One vector is turned by the same rotation once a tick. Each row is the vector after some number of ticks, and that number follows the row.
The counts run from 0 to 443.
[ 1.25  1.38 -0.17 -4.09 -3.32 -1.42 -0.56  1.59 -1.25  0.55  0.61 -4.39
 -0.20  0.20 -0.60  0.55  0.68 -1.24  0.21  0.88 -0.82  2.42 -0.15  0.67
  0.05 -0.04  0.03 -1.69  2.35 -0.62  1.96  0.45 -0.35  0.58 -1.92  1.12
 -1.95  0.69 -2.07  1.35  1.74  1.52 -1.22  1.42 -0.41 -1.67  0.73  2.07
  0.09 -0.22  0.96 -2.13  2.99  2.81  2.15  1.26  0.16 -0.97  1.12  0.73
 -2.20  0.76  0.36 -1.72 -0.99  0.33  0.61 -0.47 -4.00  1.15  0.87  0.92
  1.95 -1.17 -2.00 -1.28 -1.45  1.86 -0.42] -> 297
[ 3.21  0.39  0.80 -2.84 -2.05 -0.83  0.78 -0.03 -0.93  1.44  1.00 -4.53
  0.27  0.49 -0.49  1.27  0.39  0.07 -0.29 -0.60 -0.82  3.28  0.25 -0.68
 -0.48 -0.82 -0.42 -0.86  2.96 -0.34  0.98 -0.04 -0.30  0.06  0.25  1.18
 -1.03  0.81 -2.03  1.47  2.82  1.84 -2.21  1.77 -1.36 -2.94  1.91  3.05
 -0.75  0.42  2.38 -2.66  0.21  0.81  1.98  1.64  0.74 -0.44  1.08  0.78
 -3.06  0.07 -1.24 -1.49  0.28  2.13  0.37 -0.93 -2.92  1.45  1.30  0.69
  0.74 -0.92 -2.29 -2.26 -1.11  1.54  0.60] -> 166
[ 2.06  2.04 -0.26 -2.41 -2.92 -1.64  0.56  1.87 -2.82 -0.57  0.71 -5.13
 -0.68  1.25 -0.29  1.03  0.04 -1.13 -0.31  0.84 -0.48  2.15  0.36 -1.06
 -1.01 -0.81  0.43 -1.92  0.26  1.36  2.72  1.17 -0.44  1.85 -1.90  1.67
 -2.04  2.04 -1.60  1.44  2.05  0.25 -1.49  2.47 -0.40 -1.82  1.66  2.95
  0.73 -0.12  1.28 -2.10  1.86  1.89  2.01  0.19 -0.06 -0.53  1.42  0.07
 -2.15  1.56  0.79 -2.06 -1.90  0.04  0.75 -0.73 -2.02  0.85  0.58  1.48
  0.58 -0.98 -0.91 -0.52 -1.73  0.99  0.87] -> 310
[ 1.03  1.50  0.00 -4.06 -2.23 -1.02  0.80  0.91 -0.61 -0.04 -0.51 -4.45
 -0.81 -0.27 -1.05  0.13  0.47 -0.31 -0.34 -0.53 -1.26  2.07  1.20  0.07
  0.28 -1.30  0.33 -2.47  2.67 -0.77  1.53 -0.11 -0.90  0.58 -0.25  1.47
 -0.94  1.59 -2.25  1.80  2.71  1.55 -2.29  0.99 -0.60 -2.21  1.19  2.57
 -0.24  0.39  2.34 -2.96  1.44  1.27  2.34  1.12  0.78  0.00  1.05  1.14
 -2.00  0.00 -1.20 -2.36 -0.87  1.33 -0.59  0.34 -2.73  1.69  0.66  0.81
  2.89 -1.62 -2.58 -1.61 -0.55  2.45  0.40] -> 189
[ 1.36  1.68 -0.89 -3.41 -3.45 -0.44  2.02  0.26 -1.79  0.98  0.12 -4.96
  0.08 -0.56 -0.40 -0.55  0.30  0.70 -0.11 -0.82 -2.13  2.12  0.41  0.58
 -1.43 -1.75 -0.10 -2.17  2.47 -0.50  1.29  0.84 -0.39  1.10  1.95  1.05
 -0.10  0.63 -1.70  1.06  2.12  1.36 -3.36  1.94  0.36 -2.54  2.29  2.34
  0.07 -0.46  2.47 -3.80  1.37  0.46  2.25  1.37 -0.12  0.03  0.39  2.02
 -1.82 -0.41 -1.86 -1.87 -0.80  0.47  0.27  0.50 -1.92  1.11  0.29  0.59
  1.38 -1.53 -1.30 -0.82 -1.00  0.14  0.28] -> 74
[ 2.63  0.92  0.44 -2.55 -2.00 -1.22  0.55  0.52 -1.63  0.61  0.41 -4.81
  0.62  0.56 -0.25  1.47  0.24 -0.77 -1.19  0.12 -0.50  3.06  0.63 -0.53
 -1.38 -0.34  0.28 -1.71  1.51 -0.11  2.38  0.34  0.06  0.87 -1.37  1.00
 -2.11  1.78 -1.23  0.97  3.08  1.88 -1.78  2.75 -0.96 -1.80  0.47  3.23
 -0.06 -0.48  1.47 -1.32  1.53  1.61  2.49  1.38  0.36 -0.85  1.89  0.05
 -2.39  0.96  0.59 -1.76 -0.83  1.35  1.45 -0.39 -3.86  1.87  0.99  0.85
  0.27 -0.66 -1.58 -1.52 -1.29  2.08  0.26] -> 274
[ 1.67  1.25  0.15 -2.62 -3.19 -0.90  2.06  0.16 -1.90  0.71  0.69 -4.79
  0.84 -0.34  0.48 -0.04  0.47  0.78 -0.46 -1.09 -1.24  2.80  0.87  0.88
 -2.09 -1.29  1.02 -2.11  0.98 -0.34  2.67  1.50 -0.40  1.79  0.70  1.00
 -1.16  1.19 -0.79  1.31  2.07  1.34 -3.07  3.40 -0.08 -1.58  0.64  3.52
 -0.13 -0.31  2.10 -2.78  2.08  0.95  2.62  1.02 -0.57 -0.76  1.06  1.28
 -1.78  0.43  0.03 -1.91 -0.85  0.60  1.26  0.44 -3.28  0.80  0.49  0.68
 -0.16 -1.56 -0.09 -0.26 -1.74  0.55  0.31] -> 385
[ 1.38  1.80 -0.47 -2.84 -3.11 -1.37  0.79  1.68 -2.30 -0.60  0.80 -4.69
 -0.53  0.56  0.01  0.92 -0.05 -0.59 -0.24  0.14 -0.85  2.31  0.75 -0.61
 -0.54 -1.60  0.98 -1.75 -0.16  1.28  2.99  1.27 -0.91  2.12 -1.39  1.95
 -1.69  2.22 -1.33  2.05  1.90  0.23 -1.60  2.54 -0.70 -1.80  1.34  3.64
  0.60  0.11  2.05 -2.46  2.11  2.00  2.10 -0.05  0.50  0.00  0.85  0.54
 -2.16  0.97  0.55 -2.43 -1.90  0.11 -0.02 -0.70 -2.34  0.56  0.59  1.08
  0.53 -1.15 -0.23 -0.48 -1.67  1.06  1.04] -> 309
[ 2.33  2.50  1.51 -2.09 -2.62 -0.93  1.20  0.62 -2.10  0.73 -0.09 -5.60
 -0.77  0.97 -0.32  0.72  0.09 -0.34 -0.21  0.70 -1.08  1.59  0.71  0.79
 -1.27 -0.18 -0.20 -0.92  2.96  0.23  0.07  0.29  0.88  0.82  1.06  0.53
 -0.93  0.42 -2.47  0.32  1.85  1.09 -3.77  2.38  0.24 -1.84  1.12  2.50
  0.92 -0.65  2.03 -3.53  0.90  0.47  2.30  0.77 -0.78 -0.57  1.91  0.85
 -3.20  0.53 -0.90 -0.77 -0.40  1.70  1.03 -1.06 -1.45  2.01  0.39  1.21
  1.18 -1.83 -2.29 -2.17 -1.24  0.29  0.26] -> 109
[ 0.90  1.84 -1.07 -2.94 -3.82 -1.71  1.28  2.17 -2.11 -0.75  0.09 -5.29
  0.32 -0.10 -0.19 -0.10 -0.32 -0.16  0.27  0.91 -1.76  1.80  0.18 -0.02
 -1.36 -0.26  0.05 -2.03  1.05  0.84  2.68  1.49  0.00  1.84 -0.85  1.37
 -1.39  1.34 -1.10  0.93  1.74  0.63 -3.12  2.46  0.06 -1.56  1.54  2.74
  1.16 -1.16  1.19 -1.96  2.95  1.99  2.34  0.51 -1.01 -0.75  1.05  1.37
 -1.74  1.10  0.32 -2.12 -1.74 -0.53  0.69 -0.05 -2.88  1.21  0.18  1.21
  0.65 -1.07 -0.36  0.14 -1.26  0.72  0.13] -> 349
[ 2.54  2.80  1.18 -2.34 -1.74 -0.50 -0.20  1.35 -2.20 -0.64 -0.12 -5.38
 -1.04  0.42 -0.35  1.64 -0.16 -0.31 -0.40  0.42 -0.38  2.06  1.09 -1.04
 -0.43  0.08  0.59 -1.95  1.86  0.50  0.93  1.00 -0.31  0.59 -0.42  0.77
 -2.32  1.25 -2.03  0.96  2.12  1.18 -1.82  1.62 -1.97 -1.98  2.64  2.26
  0.16  0.43  1.88 -2.19  0.43  1.06  0.96  0.18 -1.21 -0.55  2.61  0.45
 -3.42  0.34 -1.06 -1.82 -0.69  2.39  0.71 -0.88 -1.77  2.35  1.26  1.29
  1.74 -1.10 -2.59 -1.36 -1.39  0.42  1.06] -> 210
[ 2.74  2.99  1.40 -3.13 -1.84 -0.21  1.31  0.30 -2.25  1.20  0.91 -5.06
 -1.40  0.44 -0.43  0.18  0.71  0.17 -0.64 -0.97 -0.76  2.26  0.34 -0.68
 -0.40 -1.49  0.54 -2.06  2.06 -0.40  0.55  1.55 -1.27  1.83  0.03  0.48
 -1.06 -0.50 -2.13  1.77  1.59  1.17 -1.77  1.49 -1.20 -1.65  2.71  1.88
 -0.71  0.36  2.00 -3.70  0.56  0.31  1.40  0.99 -0.17 -0.91  1.65  0.60
 -1.94 -0.04 -1.37 -1.74  0.22  1.41  0.71  0.45 -1.58  0.70  1.50  2.32
  1.58 -1.10 -2.18 -1.44 -2.11  0.24  1.04] -> 96
[ 2.59  1.42  1.22 -2.37 -2.68 -0.68  1.50 -0.12 -1.52  0.59  1.50 -5.03
 -0.22  1.19  0.62  1.13  0.66 -0.41  0.58  0.02 -0.63  2.27  0.21  0.19
 -0.54 -2.39 -0.25 -0.46  2.02  0.73  0.95  0.53 -0.25  1.62  0.35  1.33
 -0.48  0.98 -2.75  1.85  2.35  0.69 -2.87  2.19  0.16 -2.41  1.48  3.35
  0.76 -0.45  2.84 -3.55  0.24  1.03  2.24  0.77  0.29  0.05  0.62  0.80
 -3.15  0.20 -0.20 -1.16 -0.84  0.93  0.42 -1.32 -1.64  0.10  0.22  1.59
  0.63 -1.57 -0.59 -2.04 -1.61  0.36  0.81] -> 106
[ 1.81  1.41  0.84 -2.84 -2.33 -0.95  2.04 -0.06 -1.63  1.43  1.45 -4.77
  0.76 -0.18  0.00  0.26  0.19  1.65  0.06 -1.48 -0.82  2.86  0.67  0.12
 -1.96 -0.94  0.51 -1.94  1.67 -0.67  1.70  1.76 -0.70  1.36  1.44  0.98
 -1.48  0.07 -0.72  1.23  1.47  1.55 -3.56  2.58 -0.84 -2.00  1.95  2.67
 -0.78  0.17  2.14 -2.57  1.50  0.45  2.39  1.18 -1.04 -1.31  0.82  1.43
 -1.72 -0.70 -1.31 -2.13 -0.02  1.09  0.48  0.58 -3.29  1.37  1.15  1.03
  0.40 -1.42 -0.63 -1.02 -1.99  0.17  0.46] -> 439
[ 1.07  2.10 -0.37 -2.80 -2.76 -1.01  2.03  0.80 -1.52  0.64  0.46 -5.05
 -0.44  0.45 -0.95 -0.08  0.10  0.17  0.69  0.48 -0.99  1.35  1.03 -0.17
 -1.69 -1.37 -1.18 -2.63  1.73  0.35  1.36  0.61 -0.55  1.44  0.68  2.08
 -1.15  0.92 -1.92  1.67  1.75  0.85 -3.65  2.01  0.60 -3.02  2.68  2.21
  0.45 -0.12  2.64 -3.10  1.22  0.91  2.81  1.03 -0.44 -0.65 -0.63  1.39
 -1.60  0.09 -1.14 -2.55 -1.69 -0.24  0.13 -0.15 -1.01  1.22  0.06  0.60
  1.79 -1.28 -1.47 -1.46 -0.89  0.53  0.85] -> 76
[ 1.31  1.95 -0.04 -3.52 -3.37 -1.20  1.75  0.51 -2.41  1.73  1.58 -4.35
 -1.12  0.75 -0.55 -0.36  0.85  0.06 -0.24 -0.64 -1.27  2.59  0.09  1.00
 -0.75 -1.75  0.90 -1.89  1.53 -0.42  1.27  1.49 -1.70  1.48  0.16  1.26
 -0.77  0.21 -1.79  2.46  0.90  0.65 -2.03  1.86 -0.10 -1.75  1.45  2.98
 -0.41  0.85  2.14 -4.31  2.41  1.19  2.10  0.52  0.37 -0.75  0.78  0.92
 -2.25 -0.11 -0.72 -1.61 -0.41  0.10 -0.24  0.01 -2.17  0.40  0.98  0.62
  1.72 -1.68 -1.17 -1.13 -2.46  0.44  0.62] -> 416
[ 0.77  1.40 -0.46 -3.40 -2.63 -0.92  1.23  0.90 -1.65  1.05  0.25 -4.43
  0.16 -0.18 -0.64 -0.43  0.63  0.10 -0.67 -0.17 -0.88  2.78  0.86  0.59
 -1.33 -1.32  0.53 -3.02  1.15 -0.74  2.80  1.17 -0.82  1.45 -0.93  1.37
 -1.93  1.39 -0.99  1.73  1.88  1.66 -1.80  2.31 -0.28 -1.54  0.81  2.60
 -0.74  0.07  1.59 -2.23  2.55  1.77  2.86  1.44  0.31 -1.23  0.59  0.77
 -0.90  0.34  0.14 -2.69 -1.37 -0.15  0.98  0.77 -3.56  1.05  0.56  0.66
  1.24 -1.29 -1.08 -0.82 -1.64  1.74  0.05] -> 345
[ 2.16  0.64 -0.43 -3.13 -3.55 -1.55  0.88  1.50 -2.09  0.55  1.18 -4.40
 -0.04  0.63  0.08  0.70  0.09 -0.44 -0.84 -0.54 -1.59  2.98 -0.56 -0.07
 -0.49 -0.83  1.14 -0.80  1.50  0.05  2.57  0.90 -0.30  1.07 -0.98  0.88
 -1.37  0.92 -0.81  1.85  1.83  0.84 -1.88  2.59 -0.85 -0.92  0.31  3.85
 -0.13 -0.07  1.33 -2.57  2.70  1.68  2.15  0.53  0.69 -0.28  2.10  0.44
 -2.64  0.78  0.40 -1.59 -0.08  0.86 -0.08 -0.46 -4.20  0.89  1.43  0.75
 -0.03 -0.98 -1.21 -0.81 -1.75  1.64  0.26] -> 314
[ 1.54  2.65  0.54 -3.20 -1.71 -0.86  1.95  0.93 -2.00  0.36 -0.02 -5.36
 -0.75 -0.23 -0.89 -0.85  0.00  0.40 -0.28 -0.52 -1.62  1.36  1.06 -0.14
 -1.79 -0.80 -0.01 -3.15  2.22 -0.63  1.61  0.77 -0.20  1.43  0.23  0.96
 -1.15 -0.20 -1.50  0.89  1.90  1.64 -3.98  1.98 -0.06 -1.34  1.77  1.48
 -0.22 -1.16  1.63 -2.57  1.50 -0.07  2.24  1.15 -0.57 -1.00  1.40  1.03
 -1.01  0.60 -1.22 -2.57 -0.22  0.83  0.99  1.17 -2.05  1.70  0.78  2.04
  1.49 -1.14 -2.03 -1.27 -1.28  1.23  0.03] -> 79
[ 2.31  1.34 -1.31 -3.06 -3.19 -0.86 -0.18  2.14 -1.57 -1.02 -0.16 -5.84
  0.18  0.12 -0.57  0.86 -0.18 -0.62  0.05  1.17 -1.68  1.66 -0.28 -1.70
 -0.49  0.01 -0.55 -1.29  2.37  0.66  1.87  0.16  0.10  0.39 -0.84  1.04
 -1.21  1.55 -2.16  0.71  3.11  1.41 -1.92  1.56 -0.46 -2.74  3.24  2.17
  1.27 -0.98  1.33 -1.78  1.54  1.73  1.08  0.73 -0.31 -0.25  1.40  1.17
 -2.69  1.12 -0.79 -2.00 -1.40  0.84  0.75 -0.59 -2.30  1.42  0.45  1.11
  1.06 -0.43 -1.96 -0.35 -0.61  1.17  0.09] -> 240
[ 1.82  2.69 -0.73 -2.88 -3.02 -1.23  0.46  1.78 -3.12  1.57  0.82 -4.97
 -1.22  1.08 -1.45 -0.15 -0.07 -0.55 -0.66  0.49 -1.43  2.33 -0.59 -0.71
 -1.38  0.43  0.34 -2.45  1.69 -0.22  1.31  1.63 -0.63  1.12 -1.03  0.82
 -2.04  0.18 -0.94  1.28  1.01  1.30 -1.56  1.91 -0.69 -1.37  2.37  1.87
 -0.54  0.48  0.72 -2.75  3.04  1.40  1.59  0.59 -0.51 -1.73  2.05  0.59
 -1.98  0.96 -0.74 -2.19 -0.40  0.41  1.14  0.08 -2.20  1.41  1.55  0.66
  1.51 -0.62 -2.44 -0.67 -2.17  0.48  0.56] -> 359
[ 2.77  2.00  1.11 -2.34 -2.79 -0.21 -0.16  0.89 -1.54 -1.33  0.32 -5.70
  0.49  0.05  0.96  2.29  0.07 -0.02 -0.17  0.36 -0.16  2.24  1.07 -0.67
 -0.20 -0.98  0.72 -1.01  1.59  1.00  1.51  1.00 -0.10  1.11 -0.20  0.67
 -1.75  1.74 -2.40  0.64  3.05  1.21 -1.86  1.98 -1.40 -2.37  2.29  2.71
  1.18 -0.47  2.17 -1.92 -0.04  1.56  0.91  0.55 -0.86 -0.17  1.82  0.42
 -3.15  0.35 -0.09 -1.09 -1.39  1.76  1.02 -0.95 -2.29  1.14  0.25  1.85
  0.44 -1.47 -0.81 -0.63 -1.31  0.22  0.52] -> 216
[ 1.82  1.92 -1.52 -4.17 -3.79 -0.43 -0.61  0.83 -1.85  0.92 -0.14 -5.13
 -0.76  0.01 -0.34  0.22  0.79 -0.92 -1.08  0.43 -1.54  2.95 -0.22  0.26
 -0.04 -1.56  0.50 -1.75  2.15 -0.49  1.40  1.16 -0.83  1.20 -1.06  0.40
 -1.19  1.28 -2.14  1.53  2.51  2.00 -0.08  1.47 -0.23 -1.86  2.15  2.30
 -0.17 -0.11  1.32 -2.84  2.59  2.32  1.07  1.38  1.12 -0.29  1.44  0.78
 -2.41  0.50 -0.11 -1.61 -1.05  0.41  1.22  0.16 -2.86  0.31  0.86  0.64
  1.53 -1.14 -1.86 -0.12 -1.64  1.03 -0.03] -> 299
[ 2.68  2.63  2.35 -2.73 -2.08 -0.46  1.49  0.45 -1.80  0.36  0.84 -5.22
 -0.59  0.43  0.44  0.50  0.74 -0.21 -0.67 -0.56 -0.77  2.06  0.39  0.64
 -0.71 -1.02  1.12 -0.87  2.41 -0.38  0.94  0.78 -0.15  1.83  0.02  0.52
 -1.14 -0.34 -2.35  0.89  1.61  1.33 -3.46  2.00 -0.99 -0.99  0.86  2.35
  0.22 -1.00  2.11 -3.32  0.58  0.19  2.06  1.05 -0.26 -0.61  2.39  0.63
 -2.48  0.48 -0.32 -1.12  0.29  1.81  0.95  0.20 -2.69  0.60  0.92  2.68
  0.49 -1.81 -1.80 -1.82 -2.29  0.66 -0.09] -> 103
[ 1.71  1.35 -0.04 -2.74 -2.96 -1.82  0.27  1.38 -2.58  0.96  1.24 -4.46
 -0.29  1.04 -0.84  1.07 -0.50 -0.22 -0.28  0.06 -0.83  2.98  0.03 -0.34
 -1.22  1.06  0.60 -1.56  1.55  0.29  1.65  0.92 -0.11  0.06 -0.23  0.86
 -2.12  1.11 -0.87  1.38  0.99  0.97 -1.92  2.30 -1.13 -1.75  0.97  3.42
 -0.34  1.25  1.06 -2.46  2.53  2.05  1.89  0.14 -0.58 -1.34  2.06  0.53
 -3.08  0.56 -0.73 -2.01 -0.49  1.13  0.27 -1.18 -3.35  2.26  1.43 -0.34
  0.95 -0.98 -2.04 -1.42 -1.91  0.91  0.60] -> 320
[ 2.03  0.92 -0.80 -2.61 -2.78 -1.16 -0.15  1.13 -1.77  0.85  0.26 -5.16
  0.45  0.90 -0.71  1.34 -0.30 -0.55 -0.11  1.26 -0.60  2.72  0.14 -0.92
 -1.36  0.86 -0.70 -1.57  2.29  0.61  1.58  0.34  0.31 -0.22 -0.84  1.24
 -2.45  1.78 -1.27  0.63  2.77  1.73 -1.57  2.31 -0.65 -2.80  1.88  2.83
  0.09  0.35  1.44 -1.31  1.68  2.22  1.91  1.18 -0.45 -1.36  1.18  0.65
 -3.12  0.70 -0.48 -2.07 -1.56  0.80  1.22 -1.41 -2.56  2.22  0.66 -0.20
  1.11 -0.55 -2.12 -1.29 -1.05  1.44  0.47] -> 280
[ 1.95  1.85 -0.23 -3.30 -2.65 -0.53  0.86 -0.35 -1.99  2.01  0.81 -5.10
  0.14  0.24 -0.63 -0.42  0.90  0.46 -0.32 -0.47 -0.91  2.84  0.16  0.33
 -1.90 -0.62 -0.21 -2.59  2.44 -1.25  1.18  1.71 -0.95  0.75  0.27  0.50
 -1.47 -0.23 -1.32  1.44  1.95  2.24 -1.94  1.90 -0.36 -2.29  2.75  1.55
 -1.21  0.34  1.65 -2.82  1.82  0.98  1.83  1.91 -0.39 -1.88  0.40  0.90
 -1.54 -0.07 -1.19 -2.08 -0.38  0.22  1.67  0.59 -2.56  0.85  1.14  0.47
  1.13 -0.97 -1.63 -0.96 -2.15  0.11  0.16] -> 18
[ 1.27  0.99 -0.91 -3.80 -3.05 -1.46 -0.12  2.04 -1.22 -0.24 -0.03 -4.76
 -0.01 -0.19 -1.21  0.47 -0.47 -0.55  0.10  0.40 -1.67  1.78  0.08 -0.54
  0.24  0.68  0.21 -1.31  2.98 -0.04  1.43  0.03  0.01 -0.06 -0.92  1.29
 -1.67  0.93 -1.40  1.05  2.22  1.30 -2.26  0.85 -1.15 -2.02  1.77  2.49
  0.16 -0.05  1.15 -1.95  2.15  1.62  1.81  0.99 -0.19 -0.46  1.55  1.24
 -2.62  0.53 -0.96 -2.38 -0.74  1.41 -0.16 -0.41 -4.05  2.15  1.04  0.97
  2.02 -0.71 -2.52 -1.08 -0.58  2.07  0.18] -> 242
